Each row of A is roughly a mix of the hidden directions of one of several groups.
A (82 x 10):
[[-45 -15 -22  15 -15   9  56  35  12  19]
 [ 24 -27  14 -11 -24  14  61   1 -31 -33]
 [-29 -52  33 -20  10 -11  33  37   1  22]
 [  5 -41   7   4   1  -9  10  59  29  45]
 [-46  47  22  -7   1 -38  29 -12 -30   5]
 [-46 -15  29 -38   9 -34  31   4  34 -14]
 [ -3   8  28  17  59  -3  34  49  -1   0]
 [ 49 -15  -3  44 -21  26 -46  -8   7 -15]
 [-11   4  31 -20  20  18  35 -30 -47 -41]
 [ -4 -15 -31 -34 -27  33 -46  34 -20  21]
 [ -1 -25 -26 -29  -2 -27  48 -46  11 -27]
 [-30  25  37 -12  30  38   9  22 -45 -13]
 [-10  23 -40 -62  11  23  -1  31   8  22]
 [ 10 -12   0  29 -48 -20 -58   3  23  24]
 [-11 -62  36   7 -23  -8  -2  -4 -41  25]
 [-28  23  17 -51  23  -1  22 -48 -18  21]
 [  2  18 -50 -11  -9 -23   3 -61  17 -26]
 [ 27  61 -27   8  39  26  -2 -21  -8 -19]
 [  6  33   7  -8  70  10   7 -38 -10 -21]
 [-60  11  20  11 -18 -45  17 -23  21 -17]
 [-10 -43 -12  26 -37  -1 -19 -14  55 -23]
 [-10  10 -19  -9   5  43 -49  39 -32 -27]
 [-25  -7 -41  14 -69  17  14 -14  -5  18]
 [-37  -1  63   5  14  11 -39   6 -30   7]
 [ 46  31  -5   7  29  13   9 -49 -13 -37]
 [ -9  58 -24  19  10  16 -55  11   8  16]
 [-23  21 -18 -15  62 -20  -9 -41  25   5]
 [-12 -48  35 -14 -25   6  40  39 -22   2]
 [-46  40   6  -4  -1 -17  48   7 -37  21]
 [ 17 -59  12  -6  18 -41  18 -13  38  19]
 [ 16  32 -25   8  64  -6 -19 -20  34  14]
 [ 27  19 -56 -10 -17  26 -30  34  24  14]
 [ 27  29 -16  25  43  -9 -45 -20  33  19]
 [  7  24  26  49  17 -23  13 -34  19 -44]
 [ 18  20 -71   3 -28   0  13  21  30   9]
 [-34   1  -8 -28 -21  19 -60  20   6 -37]
 [-39  20  16 -50   5 -45   2 -38   1  -6]
 [-24 -47  17 -16  31 -26  13  27  31  39]
 [ 26  20 -15  25 -65  25 -15  29 -18  -6]
 [ 34  20 -63  11  -1 -16  -7 -14  45   9]
 [-56 -18 -10 -43  -8 -18  39 -23  -8 -19]
 [-24  -8  38  -8  40   8  32  -9 -57   0]
 [-29 -25  43   7 -23 -40  -2 -39  27 -21]
 [-29 -18   6  -5   6 -11  -2  58  34 -49]
 [ 21   0  20  24  58  14  19  54  -4   2]
 [ 29 -26 -24 -33  36  36  17  42   0  21]
 [ 17   8 -30 -13  55 -19  24 -46  26 -10]
 [-23  -4  11  56 -46 -16 -15 -25  26 -23]
 [-78 -20  15 -33   2 -13   6  11  -6  10]
 [ 18  -4 -24 -15 -52   9 -43 -48  -3  -3]
 [-54 -26   5 -23 -20 -40 -15 -42   7  -2]
 [ 42 -27   2  45 -16   2  10 -12 -36  44]
 [-32  24  39   6  15 -18  -2 -48   7 -47]
 [ -3  -6  30  46 -15 -26 -33 -27  32 -38]
 [ 19 -33  -7 -16 -16  -9  31  -2 -13  70]
 [ 51  11  -8  70 -10   3  -7 -18  -5   0]
 [ 20 -40  -4  18 -24   3 -42 -21  49 -28]
 [-35   6  -4 -55 -22 -33  -5 -48   6  -2]
 [ 11 -39  18  52 -43 -21 -25  -8  19 -13]
 [-19 -43  38   4   3  10  -3   0 -66  10]
 [-13 -18  16  -6 -37 -43   2 -32  56   1]
 [ 20 -29   5  42  13  23   0  38 -55   1]
 [-22 -21  58  -5 -24  -1 -10 -29 -41 -27]
 [ 11 -49   7   0 -18  -6  30  57  18  29]
 [-44  -3  20 -51   9  19 -15 -17 -48   4]
 [ 44 -39 -32 -29  15  41  -8  23  14  12]
 [-48 -16  51   0   2 -20  -9 -23  -2 -45]
 [-34  42  -2 -26  27   2  -5   6  30 -54]
 [ -3  33  49  -5  37 -43 -18 -22  -6 -24]
 [-33 -46 -28 -41 -12  -1  21   0  45   3]
 [  5   9 -38 -56 -26  18   1 -21 -35  30]
 [-18 -51  53   7 -15 -15 -22  27   2  29]
 [  8  -8  26  61  23   8  -1   9 -39 -38]
 [ -4   8  14 -22 -16 -36  21 -61  33  27]
 [ 16 -24 -35  18 -61  24 -29 -24  13  -1]
 [ -6   1  43  29  18  -2   9 -51 -49  -7]
 [ -1   6 -38 -59 -26   6 -15   4  29  38]
 [-60  21  -2   7 -10 -17  55  16 -13  17]
 [-30 -38   8  26  -8 -19   3   1  63 -28]
 [ -4 -40  31   1 -20 -42  33 -34  13  33]
 [ 24   9 -17  18  42  29  25  48 -38   5]
 [ -5  50  38  33  29 -16  16  16 -39   1]]
Here is one row of each group, with its name. Which group are the others in?
[-60  15  31 -20 -10  12 -13 -15 -43 -22]	<15>
[-13  -1 -20 -10  21  24  52  49 -18  33]	<96>
[  1 -37  19  41  -5  20 -29  23 -52 -18]	<45>

[ 28  36  -7  40 -15  18 -54  25   6  18]	<15>
[-17  18  21 -11  83  10   3   4   0  11]	<15>
[ 31  54 -37  -5  13  29 -10 -32 -15  23]	<45>
[ 12 -23   0  62  12  24  15  49  20  -4]	<96>
[-25 -32  33   8   6 -22 -40  27  23  45]	<15>
[ 18 -20  36  21 -30  23  -4  62 -16  18]	<15>
